Each pair is two rows. How far apart are they, by a hidden measure? 0 means very close, and 20 very far. Two or three weighted sums of its numbers give each row a place; it is the straight-line distance between the places.
(0.82 -1.02 -0.33 1.72 -1.13 0.65 1.66 -0.05 -0.20 0.79)
(-0.13 -0.23 0.20 -0.34 0.05 0.53 2.22 -1.57 0.75 0.33) ~ 12
(-1.41 0.09 0.31 1.38 -0.55 0.26 0.67 0.65 0.06 -1.87)
(-0.03 -1.44 0.98 1.46 -1.66 1.34 -1.43 1.75 1.07 -0.23) ~ 9
(-1.72 2.15 1.28 -0.78 1.50 -0.95 1.92 -0.49 -0.77 -1.18)
(-1.05 -0.83 -0.27 -2.01 0.26 0.26 0.58 0.41 -0.78 -0.73) ~ 14
(-1.56 0.06 0.77 -0.52 1.55 -0.03 0.54 -0.16 -1.02 -0.64)
(0.16 -0.40 -0.49 0.56 1.48 -0.58 0.89 -0.17 -1.66 0.20) ~ 10
(-0.78 2.00 0.00 -0.14 1.30 -0.97 1.79 -0.82 -1.10 -0.66)
(0.09 2.16 0.16 0.70 1.52 -0.61 0.13 -0.94 -0.69 -0.81) ~ 6
(-1.23 0.64 -0.23 0.45 0.67 0.70 0.77 -1.06 -0.11 -1.22)
(-0.67 -1.23 -0.06 0.70 -0.29 -0.65 -0.01 -1.27 -0.96 0.28) ~ 14
(-0.15 0.40 -0.01 -0.85 0.80 -0.48 0.98 -1.46 0.53 0.05)
(0.14 1.40 -0.21 -0.22 1.11 0.64 0.02 -0.43 -0.13 0.20) ~ 11
(1.44 0.67 -0.01 0.61 0.21 1.48 -0.06 -1.15 1.30 0.62)
(-0.37 0.18 -0.21 -0.09 -0.69 0.75 -1.03 0.21 1.11 0.51) ~ 8
(-1.28 0.96 0.58 -0.56 0.84 -0.37 1.14 -0.98 -0.09 -0.99)
(0.63 -0.71 -0.03 -0.67 -0.74 0.60 -1.02 0.31 0.78 0.06) ~ 10
(1.51 -1.27 -0.39 0.08 -0.63 0.28 0.87 -1.25 0.77 1.65)
(0.75 0.47 0.02 0.46 0.76 0.28 1.35 -0.44 0.15 0.03) ~ 9
(0.42 -1.75 0.30 1.47 -0.70 -0.87 0.18 1.56 -0.81 -0.52)
(0.41 -0.25 -0.19 -0.31 0.14 0.17 0.51 -0.28 -0.06 -0.31) ~ 12
(0.97 0.63 -1.04 -1.70 1.82 0.21 -1.20 -1.76 1.08 1.10)
(-0.70 -0.07 0.19 -0.51 -0.08 0.56 -1.02 1.74 -0.32 0.09) ~ 9
(0.40 0.43 0.46 -0.75 -1.43 0.62 -0.37 -1.42 1.56 0.35)
(-1.82 0.71 -0.19 -0.44 1.26 -0.82 0.67 0.33 -1.14 -1.10) ~ 9
(-0.33 -1.22 -0.06 1.09 -0.85 -0.16 -0.33 0.34 0.51 -0.25)
(-0.41 0.91 -0.32 -2.30 0.78 -1.37 0.03 -0.42 0.08 -0.04) ~ 4
(0.47 0.91 -0.81 -0.90 -0.23 0.96 -1.78 -1.14 1.55 1.93)
(1.31 -0.32 -0.99 0.04 -0.47 1.12 0.01 0.13 0.95 0.22) ~ 9
(1.59 -2.27 0.17 1.97 -0.72 1.56 -1.13 0.59 0.72 0.45)
(-0.57 0.48 -0.12 -0.93 0.73 -0.51 1.27 -0.65 -0.56 0.22) ~ 6
(-0.12 2.12 -0.63 -0.55 0.36 0.45 0.12 -0.84 0.47 -0.23)
(-0.73 0.56 0.07 -0.16 0.36 -0.35 1.35 -1.36 -0.15 0.25) ~ 3
(0.00 0.46 0.03 -1.52 -0.17 0.81 0.75 -0.84 0.23 0.43)
(-0.66 0.23 0.04 -0.58 -1.48 0.88 0.88 -0.39 0.87 0.73) ~ 5
(-1.26 0.68 0.51 0.34 0.79 -0.89 -0.07 -1.21 -0.89 -0.42)
(-0.11 -1.15 -0.06 0.28 -1.74 -0.02 -0.45 1.24 0.45 1.22) ~ 11
(-1.50 1.13 0.63 -0.19 0.64 -0.90 1.23 -1.22 0.00 -0.05)
(-0.18 -1.52 0.33 1.09 -1.63 0.14 -0.64 0.34 0.80 -0.08) ~ 12
(-2.05 1.64 1.22 1.00 0.71 -0.51 1.57 -1.11 -1.25 -1.30)
(0.15 -2.28 0.60 0.28 -1.16 0.62 -0.40 1.52 -0.06 0.66) ~ 16
(-0.78 0.11 -0.41 0.10 -1.19 0.20 0.32 0.24 0.89 -0.36)
(-0.29 -0.75 -0.01 0.62 -1.29 1.45 0.71 0.86 0.89 0.21) ~ 6
(-1.11 0.20 0.20 -0.33 0.23 0.47 1.21 -0.60 -0.57 -0.89)
(0.62 -0.59 -0.12 1.85 -0.48 0.24 1.31 0.39 0.27 0.34) ~ 11
(-1.15 1.20 -0.34 -0.28 0.62 -0.53 -0.79 0.16 -0.57 -0.25)
(0.56 1.98 0.04 -1.14 1.04 -0.51 -0.58 -0.62 -0.68 -0.48) ~ 2
(-1.22 1.32 -0.27 -1.09 -0.41 0.28 0.90 -0.73 1.02 0.18)
(0.19 0.31 -0.01 0.21 1.47 -0.99 0.58 0.04 -1.29 0.28) ~ 17
(-0.25 -1.01 0.52 -0.12 -2.32 1.37 0.72 1.27 1.74 0.30)
(-0.61 0.63 0.38 -1.25 0.86 -1.37 1.13 -1.28 -0.49 -0.36) ~ 9
(-0.91 -0.66 0.60 1.38 -0.78 0.18 0.76 0.29 0.20 -1.25)
(2.05 0.68 -1.13 -1.13 1.55 -1.02 0.15 -1.15 0.13 0.80) ~ 4
(-0.95 -0.86 0.67 1.21 -1.64 0.74 -1.50 1.18 0.02 -0.60)
(-1.40 0.07 0.73 0.22 1.03 -1.72 1.73 0.41 -0.80 -0.04) ~ 9
(-0.51 -0.98 -0.07 0.70 -0.89 0.24 -0.05 0.93 0.18 -0.55)
(2.41 -1.22 -1.03 0.30 0.45 -0.36 1.16 0.04 -0.95 1.52) ~ 10
(-0.87 0.42 0.58 0.16 -0.12 -0.39 1.15 -0.44 0.14 -1.02)
(-0.53 -0.21 -0.21 -1.36 1.16 -0.52 -1.23 0.11 -0.58 0.28) ~ 12
(1.35 -1.19 -0.19 0.74 -0.21 -0.37 -0.65 -0.51 0.39 1.58)
(1.25 -0.94 -0.32 -0.21 -1.03 0.49 -1.12 -0.47 0.83 1.29) ~ 6
(0.78 0.57 -0.19 1.65 -0.86 0.26 -0.24 0.13 -0.67 -0.17)
(0.16 -0.77 -0.02 0.55 -0.39 -0.23 -0.77 2.13 -0.38 -1.01) ~ 10
(-0.16 -1.07 0.92 2.49 -1.20 1.24 1.20 0.05 0.62 -0.44)
(-1.65 -0.04 -0.11 -0.26 0.68 -0.38 0.61 -0.66 -0.75 -0.16) ~ 7
(1.34 1.80 -0.89 -1.16 1.45 -0.10 0.46 -0.72 0.43 0.64)
(-1.08 0.73 -0.56 -2.63 0.09 -0.65 0.62 0.06 0.58 -0.08) ~ 13
(0.27 -0.57 0.05 0.08 -1.83 0.02 1.14 0.42 0.26 -0.21)
(0.53 -1.49 0.67 0.20 -2.00 0.18 -0.04 1.36 -0.24 -0.07) ~ 9
(0.55 -0.87 0.26 -0.14 -1.71 0.97 -1.46 1.52 0.42 -0.54)
(0.38 -1.00 0.60 0.73 -0.62 0.99 -1.48 0.33 0.79 -0.65) ~ 5
(-1.33 0.78 0.26 -0.14 -0.38 0.52 -0.58 0.36 0.69 -0.50)
(-0.56 0.60 -0.13 -0.78 0.57 -0.35 0.16 -1.08 -1.21 -0.14) ~ 5
(0.42 0.65 0.24 -0.92 -0.48 1.48 -0.80 -0.45 0.57 -0.08)
(0.08 0.06 -0.03 -1.45 0.88 -0.62 0.14 -0.15 -0.53 0.28) ~ 7
(0.72 -0.29 0.90 -0.32 -1.63 0.42 1.09 0.87 1.03 -0.01)
(-1.55 0.20 -0.12 0.71 -0.55 -0.10 1.29 -0.42 0.83 -0.02) ~ 7
(1.60 0.10 -0.60 -2.03 0.80 0.83 -2.17 -0.81 0.80 -0.04)
(0.43 0.40 0.73 -0.71 -1.79 1.39 -0.62 0.90 1.03 -0.37) ~ 9
(-1.01 0.46 0.02 -0.35 0.83 0.17 0.11 0.87 -0.69 -0.34)
(-0.26 0.39 -0.43 -0.14 1.43 -0.23 -0.61 0.27 -1.21 -0.02) ~ 5
(-0.65 0.11 0.71 1.04 -0.25 1.26 1.02 -0.33 0.31 -0.71)
(1.63 -0.34 -0.68 -0.61 0.29 0.26 -2.27 -0.47 1.15 1.18) ~ 15
(-0.73 -0.33 -0.29 -0.16 -0.74 -0.15 1.67 0.10 -0.05 0.54)
(-0.15 -2.18 0.61 0.19 -1.79 0.54 0.52 1.33 0.54 0.11) ~ 9
(1.35 -0.66 0.04 -0.82 1.05 0.87 -1.40 0.21 1.28 0.75)
(0.17 -0.29 1.02 -0.29 -0.90 0.46 -1.47 -0.37 0.91 -0.28) ~ 5
(-1.43 0.51 0.41 -0.24 0.99 -0.92 1.18 -0.63 -0.52 -0.40)
(1.11 1.40 -0.30 -1.93 1.07 -1.04 -0.02 -1.13 1.13 0.81) ~ 6
(1.65 0.19 -0.13 -0.15 0.84 -0.69 1.24 -1.35 0.33 0.64)
(-0.68 1.74 -0.61 -0.02 0.78 0.07 -0.79 -1.00 0.66 0.14) ~ 8
(-2.07 1.15 0.54 0.60 1.63 -0.55 -0.32 -0.93 -1.57 -0.65)
(-1.25 0.99 0.05 -1.15 1.24 -1.87 1.48 -1.37 -0.60 -0.12) ~ 15
(-0.07 -0.42 -0.38 -0.25 -1.30 -0.24 1.36 0.48 -0.20 0.06)
(-0.29 1.44 0.77 0.99 -0.20 -0.77 -0.57 -1.51 0.41 -0.17) ~ 13
(-0.60 0.10 -0.39 -1.07 0.40 -0.61 0.80 0.25 0.27 -0.62)
(-1.79 1.32 0.52 0.63 1.00 -0.99 0.44 -0.34 -0.90 -1.00) ~ 13
(0.94 0.43 -0.47 -0.52 1.35 0.11 -1.32 0.12 0.99 -0.16)
(-1.69 -0.21 -0.04 -0.92 0.06 -0.27 -0.79 0.74 -0.38 -0.12) ~ 3
(-1.44 0.55 -0.07 0.02 1.62 0.07 -0.16 0.16 -1.39 0.20)
(1.73 0.79 -1.25 -0.09 0.66 -0.11 1.34 -0.44 -1.23 0.74) ~ 13
(2.02 -1.69 -1.17 1.25 -1.32 0.49 0.46 1.11 -0.88 1.93)
(1.20 -1.12 0.22 0.67 -1.78 -0.27 -0.70 1.27 0.40 0.20) ~ 11
(1.96 -1.68 -1.19 1.75 -0.96 0.73 -0.22 0.83 -0.75 0.87)
(1.11 -0.61 -1.23 -0.94 0.41 0.36 -1.05 -1.57 1.04 1.26) ~ 16
(-1.48 -1.54 0.18 0.67 -0.83 0.58 1.07 1.08 0.05 0.41)
(-0.25 0.29 0.14 -0.52 -0.41 0.95 -1.49 -0.98 1.00 0.04) ~ 11
(-0.31 -0.30 0.41 1.23 -0.58 -0.33 -0.06 1.05 -0.05 -0.15)
(0.09 0.01 0.49 0.14 1.46 -0.57 -1.96 0.50 -1.08 -0.49) ~ 14
(-0.05 0.60 0.80 -0.66 1.21 -1.63 0.95 -0.78 -2.03 -0.62)
(-0.92 1.66 0.16 -0.19 0.38 0.87 1.11 -1.44 -0.67 -1.45) ~ 16
(-1.55 0.61 0.72 0.27 1.20 -0.10 -1.49 0.55 -1.54 -0.36)
(-0.77 0.49 -0.53 1.30 1.34 -0.78 0.07 0.44 -1.67 0.34) ~ 12
(0.20 -0.06 -0.93 -1.17 0.60 -0.97 0.87 -0.38 -0.39 -0.60)
(1.40 -0.39 0.21 0.26 0.52 0.56 -1.28 1.05 1.15 -0.02) ~ 10
(1.69 -0.81 0.03 -0.68 -0.15 0.85 -1.43 -0.86 0.97 1.31)
(-0.82 0.99 0.01 -0.73 1.58 -1.88 1.47 -0.54 -0.52 0.16) ~ 11
(-1.13 0.66 0.30 -0.81 0.31 -1.84 0.25 0.86 -0.94 -0.18)
(0.34 -0.78 0.56 -0.52 -0.07 -0.08 -0.59 -0.08 0.35 0.31) ~ 7
(1.59 0.75 0.22 0.06 -0.49 0.66 -1.55 0.32 0.68 0.83)
(0.96 -1.85 -0.52 0.96 -0.08 0.41 0.32 -0.07 -0.06 0.95) ~ 7
(-1.74 0.71 0.03 -0.76 1.53 -2.52 1.58 -0.40 -0.54 0.10)
(0.69 -0.43 -0.08 1.83 -0.69 0.31 0.06 -0.05 0.22 0.61) ~ 5
(0.67 -0.87 0.03 0.66 0.13 -1.17 -0.62 -0.10 -0.69 1.23)
(0.28 -1.42 -0.01 1.00 -1.26 0.12 0.75 0.70 -0.27 0.24) ~ 10
(0.21 0.05 -0.67 -0.22 -1.16 1.06 0.29 -0.02 0.70 0.06)
(-0.03 -1.23 0.96 1.60 -1.80 1.63 -0.88 1.98 0.37 0.20) ~ 12
(1.40 -0.42 -0.55 -0.21 -0.10 0.33 -1.69 -0.47 0.73 1.56)
(-0.77 0.19 0.19 -0.17 1.09 -2.09 -0.04 -0.72 -1.01 -0.11) ~ 5
(0.33 -0.07 0.27 0.73 0.26 -0.65 -1.26 0.19 -0.37 -0.42)
(-1.61 0.53 0.14 -0.80 -0.91 0.83 -1.21 1.31 0.29 -0.61) ~ 10
(-0.81 0.22 -0.01 0.88 1.59 -0.40 -0.47 0.11 -1.81 -0.44)
(0.74 0.01 -0.08 1.48 -0.20 0.20 -0.70 0.61 -0.98 0.08) ~ 6
(-0.25 -1.51 -0.45 0.27 -0.57 1.22 -0.24 1.00 0.11 0.39)
(1.40 0.72 -0.18 -1.22 1.30 -0.02 -0.04 -0.79 0.54 0.60) ~ 3
(0.96 -0.50 0.42 1.38 -0.30 0.54 0.47 1.11 0.44 -1.17)
(0.68 -0.36 0.02 -0.80 -0.87 -0.76 -1.47 0.53 0.61 0.16) ~ 13
(0.94 0.17 0.57 -0.63 -2.00 0.84 -0.37 0.00 0.61 0.10)
(0.43 -0.80 -1.04 0.71 0.07 0.02 0.06 0.31 -0.70 1.06) ~ 9
(-0.34 -0.65 0.45 0.42 -1.09 -0.02 1.06 0.62 -0.33 0.15)
(-0.59 -0.34 0.48 2.43 -0.88 0.99 -0.67 1.35 0.12 -0.53) ~ 8
(0.72 -0.46 -0.09 0.86 0.44 1.28 -1.50 -0.12 -0.05 0.39)
(-1.63 0.13 0.36 -0.42 1.00 -1.22 0.04 1.13 -1.27 -0.03) ~ 7
(0.15 -1.62 -0.17 1.44 -0.89 0.35 -0.18 2.10 -0.70 -0.23)
(0.02 -0.76 0.14 -0.04 -1.11 0.17 0.40 0.25 0.38 0.80) ~ 6
(0.72 0.42 -0.98 -0.28 0.53 -0.29 1.24 -1.17 0.14 0.44)
(0.20 1.45 0.02 -0.97 0.60 -0.95 -0.81 -0.87 -0.35 0.59) ~ 13
(0.87 1.15 0.10 0.16 1.47 -0.47 0.65 -0.71 0.05 -0.41)
(-0.12 -0.19 0.08 0.14 -1.57 1.25 -1.93 -0.15 1.06 0.07) ~ 11
(0.81 -0.78 -0.34 0.07 -0.28 0.59 0.76 0.81 -0.53 -0.29)
(-0.80 0.01 -0.56 0.85 -0.39 0.34 0.95 -0.01 0.05 -0.87) ~ 6
(1.69 1.06 -0.98 -2.08 1.51 -0.32 -1.02 -1.99 0.61 1.13)
(2.61 0.52 -0.82 -0.70 1.02 0.23 -1.81 -0.48 0.09 0.67) ~ 7
(0.55 -0.66 -0.66 0.73 -0.14 -0.64 1.58 -0.80 -0.64 1.69)
(1.52 -0.88 -0.65 0.93 0.08 -0.26 0.65 -1.21 -0.25 1.70) ~ 4
(-0.11 1.89 -0.74 -0.79 0.88 -1.22 -0.25 -0.75 -0.74 -0.05)
(-0.37 -0.04 0.64 1.07 0.00 0.39 -0.11 0.99 0.62 -1.57) ~ 5
(-1.32 -0.33 0.48 0.65 1.43 -0.12 0.39 -1.01 -0.51 0.09)
(0.72 0.75 -0.56 -0.55 0.46 0.71 -1.52 -0.43 1.12 0.23) ~ 7
(0.45 -0.64 0.84 -0.25 -1.45 1.02 -1.45 2.13 0.42 -1.05)
(-0.41 -0.55 0.27 1.20 -0.91 1.08 1.55 0.64 0.73 -0.65) ~ 17
(0.94 -0.48 -0.48 1.44 -0.78 0.44 0.64 -0.53 0.44 1.09)
(1.38 0.89 -0.28 -1.56 1.18 -0.46 -1.69 -1.19 0.70 1.11) ~ 15
(-1.78 1.79 0.09 -1.04 1.00 -1.92 1.02 -1.18 -0.20 0.13)
(0.02 0.70 0.65 0.34 0.12 0.21 0.02 -0.36 0.98 -0.20) ~ 3
(-0.08 -0.81 -0.76 1.76 -1.16 0.03 1.42 1.39 0.03 0.39)
(1.21 0.30 -1.12 -0.92 0.88 0.13 -1.55 -1.31 1.24 1.36) ~ 18
(-0.92 -0.02 -0.50 0.15 0.66 -0.31 0.02 -1.16 -0.22 0.02)
(0.36 -1.26 -1.21 -0.21 0.04 -0.14 1.02 0.10 -0.51 1.48) ~ 8
(-0.92 -0.16 -0.26 -1.05 -0.69 1.17 0.85 0.04 0.78 0.10)
(-0.25 -0.89 0.38 0.58 -1.65 -0.23 1.19 0.78 0.27 0.14) ~ 12
(0.05 1.37 0.62 0.00 -0.77 -0.22 -1.08 -1.59 1.14 0.04)
(-1.10 0.47 0.64 1.72 -0.05 0.21 0.24 0.47 0.26 -1.66) ~ 8
(-1.01 0.07 0.39 0.55 -0.05 -0.50 1.82 -1.16 -0.43 -1.23)
(0.21 0.36 -0.16 -1.38 -0.77 -0.65 -0.23 -0.07 0.85 -0.03) ~ 10
(-1.53 1.30 0.71 -0.89 0.57 -0.63 1.23 -1.23 -0.09 -1.03)
(0.01 -0.87 0.52 0.80 -0.29 -0.10 -1.55 0.33 0.81 -1.15) ~ 11
(2.09 -0.39 -0.62 1.54 -1.15 1.41 -0.48 1.21 -0.67 0.80)
(-0.51 -0.44 -0.32 -0.97 -0.06 -0.02 1.50 0.19 -0.35 -0.15) ~ 14
(0.09 -0.59 -0.15 -0.86 1.02 0.91 -0.31 0.64 0.26 0.28)
(-0.35 0.83 0.50 -1.60 -0.29 0.06 0.79 0.41 0.17 -0.47) ~ 6
(0.39 -1.17 -0.02 -0.19 0.20 0.69 -2.30 -0.45 1.85 1.55)
(-0.25 -0.04 0.54 -0.15 0.46 -0.30 -0.02 -0.62 -0.22 0.38) ~ 8
(1.51 -0.05 -0.44 -0.82 1.11 -0.02 -1.48 0.93 0.84 0.14)
(-0.36 0.55 0.58 -1.43 -0.45 -0.29 0.21 0.18 0.27 -0.28) ~ 4
(-0.36 0.61 0.46 0.06 -0.18 0.52 0.21 0.44 0.42 -0.86)
(-0.40 -0.30 0.41 0.78 -1.34 0.66 0.94 0.85 0.47 0.51) ~ 6
(1.51 -0.59 -0.86 -0.09 0.67 0.35 -2.19 -0.39 1.96 1.45)
(0.56 0.06 0.23 -0.36 -0.04 0.61 -1.42 -1.22 1.24 -0.14) ~ 3
(0.04 -0.05 -0.53 1.18 1.59 -0.33 -1.07 1.09 -2.12 0.20)
(1.02 0.51 -0.87 0.22 0.77 -0.43 0.14 -0.25 -1.75 0.36) ~ 8
(-0.88 -1.12 -0.11 2.11 -0.23 0.19 -0.77 0.74 -0.80 -0.45)
(-1.00 1.02 -0.40 -0.58 1.47 -1.60 0.42 -1.10 -0.58 0.02) ~ 5
(-0.89 0.86 0.73 0.52 0.66 -0.15 1.24 -0.92 -0.40 -1.54)
(-0.89 1.81 -0.14 -1.60 0.35 -1.25 0.92 0.15 -0.45 -0.35) ~ 7
(-1.25 -0.21 0.79 -0.73 1.26 -1.24 0.68 -1.18 -0.42 0.11)
(3.22 0.29 -0.71 -1.34 0.01 -0.09 -1.36 -0.13 1.27 1.71) ~ 7
(-0.11 -0.87 0.41 0.07 -0.42 0.99 -1.59 1.09 -0.60 0.01)
(0.99 -0.56 0.43 0.74 -0.32 0.02 0.13 0.39 0.26 -0.73) ~ 10
(1.48 0.79 -0.38 -1.66 0.99 -1.12 -0.38 -1.47 0.04 1.13)
(0.65 0.34 -1.22 -0.39 1.57 -0.53 0.32 -0.76 -1.54 0.97) ~ 9
(-0.48 1.52 -0.12 -1.33 0.71 -1.40 0.57 -0.06 -1.62 -0.37)
(1.16 -1.32 -0.83 1.41 -0.41 0.58 1.03 -0.12 -0.47 0.31) ~ 8
(-0.54 -1.23 0.14 -0.56 -2.03 1.13 0.20 1.60 0.38 -0.32)
(-0.90 -0.80 0.72 -0.25 -1.85 1.32 0.46 1.07 1.38 -0.42) ~ 5
(-0.67 -0.19 0.89 -0.37 0.86 0.30 -0.09 -1.53 0.30 -0.24)
(1.69 1.19 -0.51 -1.72 1.38 -1.65 -0.63 -2.66 0.91 0.92) ~ 10
(1.54 -1.44 0.73 0.21 -1.63 0.97 -1.16 -0.21 0.97 0.20)
(1.01 -0.38 0.03 -1.42 0.73 0.35 -1.48 0.45 1.21 0.50) ~ 5
(-0.36 -0.56 0.11 0.15 -0.29 1.01 -0.27 0.12 -0.37 0.28)
(-0.24 0.27 0.63 -1.72 0.65 -0.20 -0.15 -0.95 -0.46 0.31) ~ 6
(-1.22 -0.51 0.11 1.69 -0.71 0.56 -1.22 0.56 1.06 -0.51)
(-1.18 1.27 -0.15 -0.78 0.45 0.78 0.27 0.22 -0.46 -0.27) ~ 7
(-0.93 1.16 0.94 -0.58 0.39 -0.11 1.21 -0.81 -0.04 -0.84)
(0.18 0.52 -0.60 -2.31 0.17 -0.97 -0.37 0.22 -0.09 -0.25) ~ 14
(0.95 -0.88 0.30 -0.68 -1.95 -0.14 -0.48 0.60 0.80 -0.16)
(-0.45 -1.02 1.19 1.25 -0.96 1.53 0.81 0.48 1.32 -0.92) ~ 16
(0.52 2.40 0.35 -2.65 0.91 -0.58 -0.83 -3.25 0.80 0.30)
(-1.68 -0.13 0.11 1.02 1.37 0.62 -0.93 -0.75 -1.82 -0.38) ~ 15
(1.22 -1.60 -0.42 3.07 -1.17 1.13 0.60 0.61 0.47 0.54)
(1.42 -2.57 -0.27 2.34 -0.83 0.79 -0.87 3.00 -1.18 0.50) ~ 13
(-1.93 -0.73 -0.04 -0.34 0.87 -0.69 1.23 -1.38 -0.93 -0.20)
(0.45 -0.18 -0.16 0.18 -0.70 0.80 -0.42 -0.01 -0.05 -0.24) ~ 3
(0.91 0.17 0.74 0.71 -0.58 0.68 0.13 -0.42 1.27 -0.59)
(0.39 -1.23 0.24 0.49 -1.06 -0.33 -0.12 1.45 0.06 0.02) ~ 10
(2.49 -0.07 -1.23 0.15 0.34 0.15 -0.97 0.20 0.93 1.91)
(0.62 -1.43 -0.06 -0.40 -2.17 -0.03 -0.10 1.40 0.16 0.59) ~ 10
(-1.40 0.98 0.97 -0.64 0.04 -0.29 1.57 -0.07 0.05 -1.39)
(-0.90 -0.27 0.73 1.86 -0.25 0.10 0.11 1.37 -0.01 -1.63) ~ 7
(-0.82 -0.05 -0.09 0.93 -0.24 0.97 -0.53 -0.06 -0.60 -0.20)
(0.95 -1.72 -1.16 1.62 0.37 -0.05 -1.02 1.17 -1.90 0.75) ~ 13
(0.48 0.77 0.39 -0.73 -0.98 0.31 -0.28 -1.50 1.36 0.55)
(-0.99 0.78 0.04 0.35 1.10 -1.20 -0.68 -1.02 -1.49 0.09) ~ 14
(-0.13 -1.09 0.81 0.58 -1.16 0.31 -1.15 1.10 0.55 -0.70)
(-0.54 -0.08 -0.24 -0.04 0.10 -0.28 -0.15 -0.31 0.19 0.07) ~ 6
(0.19 -1.02 0.22 -0.05 -0.60 -1.28 -0.71 1.41 -0.06 -0.46)
(0.25 0.77 -0.14 -1.49 -0.09 -1.38 0.25 -0.50 0.22 -0.06) ~ 7
(0.43 -0.61 1.67 0.61 -1.44 1.06 -2.38 1.49 0.39 -0.92)
(1.04 0.02 -0.31 -0.40 0.26 -0.33 -0.23 0.73 -0.05 -0.60) ~ 12
(-0.39 2.76 0.26 -0.36 1.57 -1.40 1.10 -1.85 -0.81 -0.70)
(-1.55 0.85 0.21 -1.08 0.64 -0.17 0.82 -0.49 0.22 -0.16) ~ 9
(-2.07 2.59 0.40 -0.65 -0.06 -0.40 1.18 -0.58 0.46 -0.97)
(0.26 0.75 -0.70 -1.02 0.82 -0.25 -1.36 -0.74 -0.82 0.10) ~ 14
(-0.90 0.42 -1.19 1.25 1.72 -0.90 -0.82 0.39 -1.84 0.70)
(1.06 0.27 0.30 0.56 -0.44 0.82 -1.28 -0.62 1.36 0.24) ~ 14
(-1.03 -0.95 0.10 -0.42 -0.23 0.54 -1.16 0.85 -0.41 0.87)
(0.03 1.02 1.17 -0.08 -0.48 0.73 -2.50 1.36 -0.12 -1.08) ~ 6
(-1.78 -0.49 0.97 -0.64 1.37 -1.59 -0.28 0.48 -0.78 -0.65)
(0.49 -0.35 -0.20 0.99 -0.65 0.93 0.55 0.00 -0.60 0.99) ~ 14
(0.77 -0.26 0.60 0.07 0.58 0.49 -1.77 0.28 0.56 -0.65)
(-1.22 0.95 0.38 -0.25 0.82 -1.07 0.88 -0.68 -0.27 -0.97) ~ 10
(1.11 -0.73 -0.39 0.97 0.06 -0.70 1.19 -0.31 -1.15 0.90)
(0.75 0.25 -0.42 1.20 -0.52 1.10 0.45 -0.34 0.26 -0.70) ~ 11
(0.83 1.57 -0.82 -2.05 0.53 -0.04 0.42 -0.90 0.20 0.36)
(1.28 -0.87 0.47 -0.66 -1.30 -0.03 -0.63 0.74 0.74 0.49) ~ 11
(-0.97 1.35 0.31 -0.61 1.11 -0.97 -0.08 -0.88 -0.76 -1.30)
(-2.51 2.50 0.76 0.18 1.27 -0.81 1.74 -0.58 -1.23 -1.98) ~ 11
(-1.19 0.48 0.75 -0.90 0.96 -1.45 2.07 -0.79 -0.59 -0.68)
(0.28 -0.99 -0.47 -0.05 -0.33 1.32 -0.96 -0.72 1.38 1.78) ~ 6
(-0.83 -0.24 0.95 1.33 -0.70 0.82 0.56 0.31 0.91 -0.45)
(-0.04 1.06 0.27 -0.91 -0.13 0.15 -0.25 0.03 0.00 -0.25) ~ 6
(-0.23 -0.43 -0.18 1.43 0.79 0.83 -0.42 -0.19 0.23 -0.27)
(1.95 0.32 -0.79 -0.95 1.61 -1.25 -1.16 0.12 -0.41 0.35) ~ 13
(1.06 0.13 -0.62 -1.50 0.89 0.18 -1.79 0.12 1.15 0.58)
(0.93 0.81 0.45 1.48 -0.25 0.92 -1.34 0.43 0.58 -0.90) ~ 11
(0.44 -0.29 0.10 1.90 -0.53 0.04 -0.24 0.82 0.14 0.12)
(-0.19 -1.01 0.68 1.69 -1.69 0.76 -1.98 2.23 0.46 -0.46) ~ 8
(1.06 -0.89 0.14 1.08 -0.10 -0.42 0.54 1.50 -0.48 -0.32)
(0.11 1.13 0.10 -0.54 1.23 -1.78 -0.53 -0.32 -1.18 -0.11) ~ 8
